(in the rows, 128 means zero)
The rows of T fall into several groups, which share some directions, and each row is roughly a mix of its group's hidden directions.
T, 156 rows:
[[ 85 166  84 146 119  86 109 143  85 120 138 104 109 152]
 [171  94 108 174 156 165  78 131 112 130 138 134 124 157]
 [139 151 114  48 147  87 110 122 106 119 134  96 123 122]
 [130  93  75 167 138 105 136 149 140 152 175 163 131 105]
 [195 147 112 114 148 131 133 121 183 145 169 108 121 123]
 [171 135 106 108  95 160 169 123 163 119 131 169  86 133]
 [159 177 115 133 102 140 125 107 116 190 129 115 150 173]
 [129 150 138 119  49 117 114 137 112  97 149 120 168 100]
 [153 118 117 176  93 112  93 141 164 125 187 116 111 141]
 [103  95  59 149 157 100 139 160 158 125 131 110 110 113]
 [133 140 134 188 125 124 146 166 195 107 147 149 133 135]
 [ 88 104  78 164  93 123 127 115 145 142 161 112 170 149]
 [125  96  98 127 172 118 143 108 128 154 104  86 179 162]
 [153 114 133 171 146 143  86 111  82 127  82 141 131 170]
 [164 192 132 135 142 104 158 134 184 134 151 132 111 113]
 [ 64 150 147 122 113  82 119  84  93 123 117 114 134 107]
 [174 100 129 118 111 146 116 102 178 118 103  67 123 126]
 [147 154 130 152 149 173 147 160 110 160  79 131 110 171]
 [165 113  76 129 155 131 177 115 159 107 145  86 117 144]
 [ 98 148 154 151  60 107 106 124 142 154 150 170 133 115]
 [120  84 172 113  95 115 104 173 140  96 129 173 118 121]
 [167 111 175  95 100 138 124 112 147 150  80  97 145 102]
 [112  74 166 109 102 151 124 132 124  75 104 146  90 130]
 [143 133 114 120  84 153 132 136 131 103 125 207  91 129]
 [116 110 100 156 153 172 146 180 158 100 118 116  88 144]
 [145 126 146 201 110 131 146 142 191 140 126 143 129 112]
 [127 113 103  68 158 131 117 142  76 141 157 120 153 163]
 [114 151  77 172 145 148 156 117 125 160 128 114 165  84]
 [158  99 100 125 149  90 144 100 152 156 124 114 194 131]
 [ 80 182 144 113 112 131 124 166 148 171 153 137 133  98]
 [143 139 189 154  97 150 166 127 137 161 108 163 133  96]
 [107 132 115 121 147 143 183 163 111 116  81 171  95 112]
 [137 129 119 184 151 170 108 152 117 161 118 112 124 185]
 [154 134 140  67 146 131 158  83  81 151 111 122 146 123]
 [108 113 148  95  94 183 143  74 120 149 123 124  95 145]
 [104 113 138 200 167 150 135 100 102 143 156 129 111 107]
 [117 133 121 158 137 155 119 132 180  75 143  99  94  87]
 [108 153 128 101  98  91 100 156 175 107 128  97 141 173]
 [ 69 151 139 177 155 163 106 103 102 130 143 119 122 100]
 [122 102  66 155 104 181 110 139 163 117 114 127 128 153]
 [135 114  80 125 152 117 143  85  62 115 133 111 154 105]
 [108  67 136 161 123 173 150 102 108 115  98  95 141 116]
 [150 137 118  87 124 128 109 145 174 163 176  77 142 129]
 [154  99 184 135 111 134  82 146 157 144 116 154 156 161]
 [164 192 152 112 112  82 151 123 161 140 120 101 110 128]
 [159 148 127 114 112 175 148  69  86 138 155  99 135 122]
 [143 180 149 154  87 141 139 144 173  97 131 121 168 149]
 [170 148 128  82 136 144 103 135  77 146  97 132  81 130]
 [144 166 164 128  96 104 136  86 143 165 151  98 170 136]
 [144 135 140 144 149 107 112 142 181 104 133 123 103 201]
 [133  88 124 150 123 116 140 194 129 162 117 106  75 136]
 [125  81 129 117  99  82 133 105  82 129 154 161 152 163]
 [103  73 134 175 113 177 126 101  89 125 117 121 148 138]
 [105  87  91 160 125 165 124 109 116 142  83  92 134 166]
 [123 155 188 136 161 147 133 116 124 132  97 140 147 190]
 [135 166 129 140 144 160 147 156 167 106  89 143  97  77]
 [ 91 123 115 143 115 139 128 141 136  95 187 110  68 104]
 [118  92  90 193  95 139  88 112 144 125 121 116 119 156]
 [169 144  86  92 132 133 157 133  72 145  98 148 119 102]
 [131 115 120 116 139 142 159 143 167 146 131  68 158 184]
 [105 119 105  98 202  85 110 140 100 138 137 120 131 150]
 [109 205 114 114 134 130 105 124  94 138 112 158 169 124]
 [131 124 168 110 137  84 116  83 129 123 140  83 177 101]
 [ 92 142 135 109  76  77 144 142 120  99 130 142  79 114]
 [ 79 160 100 134 114 136 122 139  76 165 118 110  90 155]
 [ 86 136 136 138 112  98 103 108  87  90 145 115  70 146]
 [149  99  57 141 147 110 158 125 143 101 148  91 149 140]
 [136 132 146 140  99  91 140 140  84 181 128 131  86  85]
 [118 151 102 178 133 108 151 104 111 185 109  91 152 112]
 [147 114 132 102 121 131 166 134  96  89 100 187  89 109]
 [112 104  82 173 163 118  88 136 161 147 146 100 156 123]
 [131 127 170  87 132 162 138 117 120 139 139 175 191 118]
 [155 176 160 144 110 107 156 124 123 136 164 108 134 189]
 [125 137 176 120  83 108 100  98 119  68 117 150 115 112]
 [120 126  68 125 126 101 143 117  85  98 139  90  84 151]
 [134 113 100 185 133  77 152 137 115 154 161  96 119 100]
 [150 184 122 136 140 143 115 123 112 143 106 111  65  85]
 [113 133  66 157  89  94 146 113  91 156 156 123 135 113]
 [ 97 115  82 104 120 103 103 166  85 127 102  94 145 159]
 [113 162 176  88  84 119  91 157 133 135 101 158 115 137]
 [ 93 148 152 105 139 164 101 141 176 125 157 120 166  88]
 [173 110 164 131 160 149 142 134 196 124 129 140 160 111]
 [118 161 104 101 103 187 146 149 137 111 101 155 117 174]
 [122 150  70 151 148 117  83 129 150 176 108 125 163 123]
 [100 129 141 143 176 142 107 171 160 143 114  82 150 165]
 [ 89 128 174 150 136 171 111 156 160 156 120 120  94 162]
 [ 71  76  98 135 112 141  96 131 109 118 126 112 160 165]
 [147 131 117 101 103 102  95 132 177 131 187  95 124  99]
 [144 134 124 155 109 102 139 119 191 148 162  82 164 143]
 [131  68 163 143 152  93  76 110 109 135 153 138 127 108]
 [145 139 163  84 103 126  88 127 119  82  80 117 102 146]
 [139 130 166 109 177 117  94 131 107  59 109 141 123 122]
 [157  72  89 162 142 124 146 132  88 133 133 158 115 166]
 [174 128 134 144 104 143 137 113 115 120 190 166  91  96]
 [151 120 111 101 124 160 162 118 105  94 193 102 143 100]
 [135 104 101  75 131 120  61  99 100 119 130 105 115 146]
 [ 74 117 131 118 101  94 137 183 120 105  83 138 139 110]
 [136 112 153 106  88 103 140  94 101 182 129 113 151  83]
 [109 155 132 168 144 159 136 108 197 124 162 120 134 158]
 [142 130 118  81 139 104 130 169 152 124 103  65 123 164]
 [157 169 180 107 106 170 147 111 104 135 125 104 106 161]
 [122 134 135 122 136 109 163 175 113 147 138 124 139 209]
 [175 137 159  88 141 162 154 135 140 123 101 146  70 125]
 [116 156 113 124 102 157 110 114 111  73 171 157 144  84]
 [126  86 101 126 108  96 117 148 175  94 159  85 117 155]
 [115  90 117 133 152 156 124  84  58 162 132 116 142 122]
 [120 134 129 181 136 162 159 150 104 110  95 174  87 132]
 [ 91  89 110 143  65 117 113 139  84 160 129 149 124 121]
 [134  91  94 140 102 149 160 140 147 116 148 139  92  64]
 [150  94 116 160 164 153 160  85  77 112 107 134 119 145]
 [114 125 105 103  89 115  87  98  70 122 125  99 118 166]
 [148 124 125 100 124 142 198 150 157 100 125  78 132 107]
 [108 100 152 146 102 165 113 154 107 177 108 181 128 110]
 [174  79 169 108 123 148 151 150 154 164 105 135 119 101]
 [126 144 108 153 161 115 105 165 162 113 180 160 169 117]
 [129 182 114  71 151  99 120 148 154  86 137 138 105 127]
 [117 133 131  87 165 151 132  92  60 108 154 122 124 152]
 [164  84  98  94 159 123 117 158 183 130 132 101 116 142]
 [145  90  93 156  89 120  98 153 160 162 134 144  97 160]
 [177 158 104 123 111  90 104 122 131 169 142  85  91 122]
 [125 114  87 167 137 171 127 167 158 114 130 180 142 149]
 [119 166 103  73 111 118 149 156  88 145 145 164  99 142]
 [165 123 151  89 102 105 142 142 127 148  97 168 172 165]
 [158 195 167 112 121  91 131 143 155 127 155 143 149 108]
 [112 176 187 113 112 123 101 136 100 143 110 156  85 116]
 [116 139 149  94  67 110 122 160  87 110 154 161 146 108]
 [164  77 100 102 127 122 150 109 120  97 162  92  93 148]
 [150 101  52 142 148 125 163 124 143 108 146  97 150 142]
 [145 112 143 110 158  74 119 158 127 135 113  65 160 117]
 [124 119 137  95 149 145 157 151 107 143  66 156 162 168]
 [136 152 114 118 140 137 182 121 126 181 174 141 132  82]
 [117 123 146 133 119  76  89 103 102  65 147 148 141 108]
 [137 194 133 113 104 155 127 141 136 135 114 196 109 129]
 [120  63 104 119 122 103 108 149  75 128 109 118 166 114]
 [122 191 167 116 165 175 126  96 125 120 118 147 103 134]
 [128  84  81 111  96 109 145 134 120 151 101  83  85 124]
 [173 156 141  97 113 121 127 118  75 171 104 120 104 163]
 [184 129 133 125 120 124  94 117 190 119 134  82 154 135]
 [ 71 142 106 131 108 107 102 111 109  93 145  96 103 174]
 [149  92  82 161 161 125 124 109 155  91 127  81 104 116]
 [112 148 197 150 152 149 104 164 133 153 111 149  93 124]
 [139 164 125  92  89  92 140 168 157 128 122 148  89  92]
 [ 88 157  92 139 155 110 125 122 100  83 175 153 109 107]
 [100 154 201 121 137 156  93 139 117 139 104 154  97 131]
 [161 150 166  83 137  92  97  92 128 106 153 123 101  99]
 [108 137  83 160 152 127 147 156 178 150 158 113 119  83]
 [138 118 111  50 150 115 102 115  86 119 146  98 128 138]
 [ 90 117 114 105 134 128  98 113  95 145 202 112 115 102]
 [ 94 136 158 110 114 185 135  64 134 154 133 114 118 148]
 [128 104  89 117 135 118 157 192 186 137 134 147 143 125]
 [114 178 107 100 143 162  99  81 104 103 104 107 149 146]
 [103 135 131 109 149 182 145 187 128 170 134 149 145 153]
 [119 162 146 183 153 151 173 139 164  98 147 149 148 113]
 [159 130 112 129 107 124 114 101 180 123  88  63 118 131]
 [ 84 123 120 193 152 138 121 130  99 144 145 182 137 134]
 [136 102 150 204 134  97 131 126 167 120 158 133 105 113]]
Here is one row of each group, with its name. Which group are the others in?
[135 155 101  97 165 122 117 148 123 136 100 104 202 134] => <41>
[180 149 125 107 103 100  93 138  88 162 108 140  90 146] => <91>
[114 103 144 204 101 139 175 149 148 144 112 132 137 121] => <42>

[152  45 114 138 157 148 137 154 134 128 114 125 164 117] => <41>
[ 74 153 118 129 142 115  99 122  64 120 121  96 103 154] => <41>
[140 127 168 115 165 109  99 154  72 108  96 148 113  98] => <41>
[138 180 180 112 104 114 131  74 115 148 119 120 159 112] => <91>
[138 113 129 155 133  65  97 186 133  95 132 145 145 112] => <41>
[125 118 122 105 118 118 118 192 172 121 109  95 107 178] => <41>
[146 100 103 156 174 125 161  97 113 148  87 122 171 151] => <91>
[155 176 130  82 143  84 120 157 168 138 138 154 103 119] => <42>
[168 158 171 131 139 197 130 102 133 100 111 117 115 118] => <91>
[128 105 137 107 102 113 135 103 122  58 152 147  90  89] => <91>
[184 130  99  98 136  96 163 151  93 149 106 115 113  95] => <41>
